In the data rows, 128 means zero.
Here are some points, each followed by its number:
[112 112 116 107 251 110 104 115 114 110 234 255 115 119 121] 0
[177 114 121 108 103 108 109 113 121 111 117 106 172 162 127] 1
[107 188 106 121 115 255 114 104 236 111 109 108 126 129 121] 2
[124 109 185 115 103 199 112 112 122 108 174 116 118 125 117] 3
[115 255 114 112 114 119 112 107 235 226 101 107 119  98 121] 4
[110 233 115 128 100 120 108 106 234 193  93 122 110 129 113] 5
[117 114 113 112 183 111 121 117 117 104 135 186 118 123 113] 6
[111 113 114 111 255 106 110 111 113 108 111 255 113 121 243] 7
[242 130 115 113 110 111 213  85 102 229 110  90 124 123 130] 8
[240  96 105 120 123 130 255 111 104 255 106 108 106 114  83] 9
[108 112 111 119 212 107 104 119 110 106 192 210 115 112 116] 10
[125 150 114 171 106 108 119 162 118 119 110  92 123 101 120] 11
[100 100 116 105 131 107 111 102 115 109 108 134 114 116 129] 12
[ 86 130 104 117 112  93 127 174 109 103 167 179 116 103 123] 13
[101 241 111 255 109 108 110 115 108 102 106 106 119 251 112] 14
[113 114 118 254 102 107 111 114 117 112 107 104 115 234 224] 15
[108 123 114 118 148 112 104 154 125 109 109 172 118 124 118] 16
[117 119 105 108 102 118 124 156 122 106 168 162 132 129 101] 17
[101 119 106 117 168 108 111 114 119 105 176 190 110 120 118] 18
[102 120 158 115 124 104 119 136 107 114 125 112 157 122 121] 19
[255 116  96 107  92  98 255 109 109 255 114 121 143 112 122] 20
[155 123  97 111 121 136 128 227 121 117 112  97 195 129 104] 21
[127 105 220  79 133 103 151 146 119 110 109 102 103 113 116] 22
[103 116 237 111 117 240 105 122 121 100 204  98 113 117 113] 23
[109 112 115 112 255 108 111 111 112 106 111 255 118 115 234] 24
[ 86 103 115 171  99 104 110 184 125  93 107 113 152 116 100] 25
[114 111 112 120 143 147 110 108 112 109 117 135 112 119 111] 26
[ 93 126 117 223 129 103  98 255 142 113 101  92 198 116 108] 27
[103 108 105 115 151  98 101 151 100 118  92 158 121 118 101] 28
[109 116 106 103 129 110 110 109 118 119 106 129 115 113 127] 29
[140 120 185 129 100 110 206 109  88 127 107 126 203 143 116] 30
[111 113 118 118 190 110 113 105 112 105 183 182 118 118 114] 31
[106 253 121 255 109 113 113 122 112 102 110 107 114 255 112] 32
[103 203 107 116 101 226 112 110 192 102 107 109 112 120 110] 33
[107 104 111 109 129 114 106 118 108 108 101 121 114 111 121] 34
[192 117 109 112 107 109 117 104 119 191 104 102 117 195 126] 35
[109 121 116 115 174 113 114 109 111 107 156 173 118 114 114] 36
[111 110 111 108 182 109 110 114 115 113 145 188 124 118 115] 37
[106 113 117 109 184 109 107 112 113 111 113 167 117 118 204] 38
[ 94 103  97 126  95 104 228 102 105 113  90 110 183 108 214] 39
[108 108 111 107 211 112 110 118 114 107 197 205 116 116 122] 40
[ 98 100 196  98 113 108  96 151 113 112 203 101 124 109 141] 41
[ 99 158 118 166  94  97 110 202 106 121 107 111 120 122 135] 42
[104 165 104 161 105  98 126 240 120 113 114 107 122 119 109] 43
[103 116 102 114  96  76  89 175 123 108 165 139 119  81 122] 44
[197 113 131 141 146 125 226 119 113 123  83 124 241 102 128] 45
[ 96  89 126  92  94 133 150 155  97 125  92  85 164 127  94] 46
[112 225 125 181 118 104 105 213 123  94 123 121 108 123 124] 47
[109 108 114 113 255 108 109 111 112 113 108 253 118 117 231] 48
[ 98 100 118 110 109 125 131 211 104 106  99 114 125  94 114] 49
[198 119 121 105 102 112 109 115 120 189 111 107 114 185 125] 50
[123 138  61 115 141 101 235 183 144  96 127  81 239 108 106] 51
[110 183 118 114 118 237 115 106 237 109 111 106 118 115 121] 52
[115 149 109 200 100 104 112 110 113 104 108 104 116 110 215] 53
[248 111 118 112 110 108 113 114 110 255 112 107 112 243 116] 54
[105 153 111 121 101 108 110 150 103 113 115 111 119 109 110] 55
[149 121 128 121 115  99 255 117 109  92  81  79 235 139 255] 56
[111 103 107 114 170 112 104 112 113 113 169 179 128 122 119] 57
[114 122 225 112 111 227 101 110 115 107 182 110 114 111 113] 58
[106 114 117 142 159 110 118 106 111 107 105 107 106 122 168] 59
[114 116 114 233 100 113 106 107 109 106 110 113 124 198 210] 60
[ 91 115 134 108  94 122 111 230 122 100 119  93 113 132 105] 61
[106  99 123 120 123  92 130 138 102 126 145 145  99 115 110] 62
[143 104 113 111 104 179 121  98 176 113 103  98 121 122 115] 63
[128 127 118 111 106 103 153 101 112 111 126 104 155 114 120] 64
[171 106 118 106  98 120 101 102 159 161 118 115 110 118 110] 65
[112 116 117 114 169 100 106 114 114 108 158 175 114 116 114] 66
[112 107 117 114 180 107 106 106 113 108 171 173 120 122 114] 67
[118 221 112 123  97 255 111 110 253 112 113 110 113 123 107] 68
[106 118 105 112 179 168 106 114 108 110 189 103 116 124 114] 69
New points follow, each followed by the numbers of its three nearest points above, nearest first.
[110 115 115 255 107 113 112 106 114 107 107 105 115 255 255] 15 60 53
[105  98 107 113  92 123 101 178  96  99 149 169 140 147 112] 17 13 16
[178 105 104 102  97 101 109 101 174 182 122 109 114 126 122] 65 50 35
[108 112 116 114 156 153 112 111 111 106 108 155 116 119 115] 26 34 12
[110 118 115 110 150 146 111 111 112 111 112 144 118 120 110] 26 29 34
[110 115 114 117 255 110 109 109 113 112 232 255 117 114 114] 0 10 40
[121 113 108 122 116 126 164 103 105 115 108 108 112 172 206] 59 64 12
[184 115 119 131 111 214 105 110 229 108 123 110 117 114 109] 63 52 2
[114 171 120 104 105 100 121 179 109 138 103 102 120 123 112] 55 42 11
[175  91 101 108 110  91  98 115 160 163 106 108  98 117 121] 65 50 29
[135 115 112 119 113 154 111 104 160 114 101  94 118 121 109] 63 26 65
[114 119 183 107 116 200 116 126 106 106 180 115 117 125 125] 3 58 23
[110 130 150 123  95  94 170 118 108 116 123 108 158 111  98] 64 19 30
[116 154 141 106 109 176 121  98 175 117 108 101 107 126 125] 63 33 52
[112 105 118 176 138 108 112 108 112 106 109 107 120 125 189] 59 53 12
[109 114 116 113 215 203 112 112 114 108 213 106 113 120 118] 69 31 67
[195 101 127 114 101  88 180 108 135 209 109 103 125 122 129] 8 50 35
[112 109 115 108 255 109 108 110 111 111 243 255 120 117 114] 0 40 10
[176 107 119 106 106 209 109 105 223 104 115  97 117 108 122] 63 52 2
[115  80 225 113 117  96 216 123 128 118  91 124 204 131 129] 30 22 19
[177 111 114 105  96 111 102 114 187 170  99  98 114 111 106] 65 63 50
[122 137 118  89 114 136 165  99 117 153  94 100 196 115 122] 64 46 19
[220 113 113 108 101 101 198 112 109 242 109 104 107 123 115] 8 9 20
[112 116 255 146 104 120 151 107 100 102 105 120 115 117 104] 22 19 30
[107 113 114 111 183 108 115 114 113 113 112 171 119 118 173] 38 6 37
[132 121 136 109  99  95 145  90 111 113  97 118 151 103 118] 64 29 19
[189 106 108 118 105 105  99 104 153 159 114 110 123 119 115] 65 50 1
[106 104  92 205  97  97 113 255 115 101 118 114 199 124  96] 27 25 43
[111  86 193 108 123 111 219 151 119 116  83  99 230  81 117] 30 45 46
[103 102 255 135 116 120 156 105 107 116 109 112 121 120 115] 22 19 30
[ 76  97 106 127 112 121 218 150  97  85  75 101 231 115 155] 39 51 46
[232 115 115 116 106 108 106 116 115 241 110 108 115 217 113] 54 35 50
[126 122 104 206 103 115 114 243 124 119 105 118 177 131 109] 27 43 25
[114 111 167  98 112  99 113 132 112 108 121 107 156 122 117] 19 64 34
[160  98 122 123  97 138 255 132 103 129  97 118 255 130 250] 56 39 45
[166 113 104 114  95 106 168 108 119 101 143 102 162 116 103] 64 1 19
[ 88 141 198  92 116 105 198 103 136 145  98  91 255  93 105] 30 19 64
[109 112 114 110 176 172 108 114 106 107 177 104 115 115 116] 69 26 36
[113 110 117 113 192 108 113 111 111 111 108 184 116 118 175] 38 6 37
[159 118 127 108 112 120 175 113 109 115 125 101 113 105 139] 64 29 34
[105 166 111 227 114 112 115 106 120 115 106 118 122 113 233] 53 60 59
[128 122 115  94 116 100 153 109 101 123 116 123 142 115 111] 64 29 34
[114  82  98  98 106 102 230  94 108  93 109 116 193 133 216] 39 56 64
[145 132 118  99 109 138 101 202 117 120 149 147 118 141 124] 17 16 61
[ 98 210 128 172 105 111  91 203 109  94 113 116 112 116 118] 47 42 43
[191 110 101 108  93 103 114 111 179 168 102 110 126 117 112] 65 50 35
[ 92 114 225  95 127 123 193  98  79 115 102 106 216 114  83] 30 19 46
[204 104 131 105 111 103 201 105 110 218 114 104  95 121 129] 8 9 20
[186 112 107 106 117 108 109 106 197 190 108 110 121 132 113] 65 50 35
[118 111 160 106  99 185 115 111 115 111 191 108 121 110 127] 3 58 41
[115 116 244 120 106  99 144 134 113 119  91 132 115 118 114] 22 19 30
[201 118 115 111  99 115 255 109 130 109 125 113 234 144 136] 45 30 51
[180 121 121 110 109 212 106 106 221 113 113 107 114 116 124] 63 52 2
[240 120 118 111 111 107 115 113 103 253 110 104 112 232 118] 54 35 50
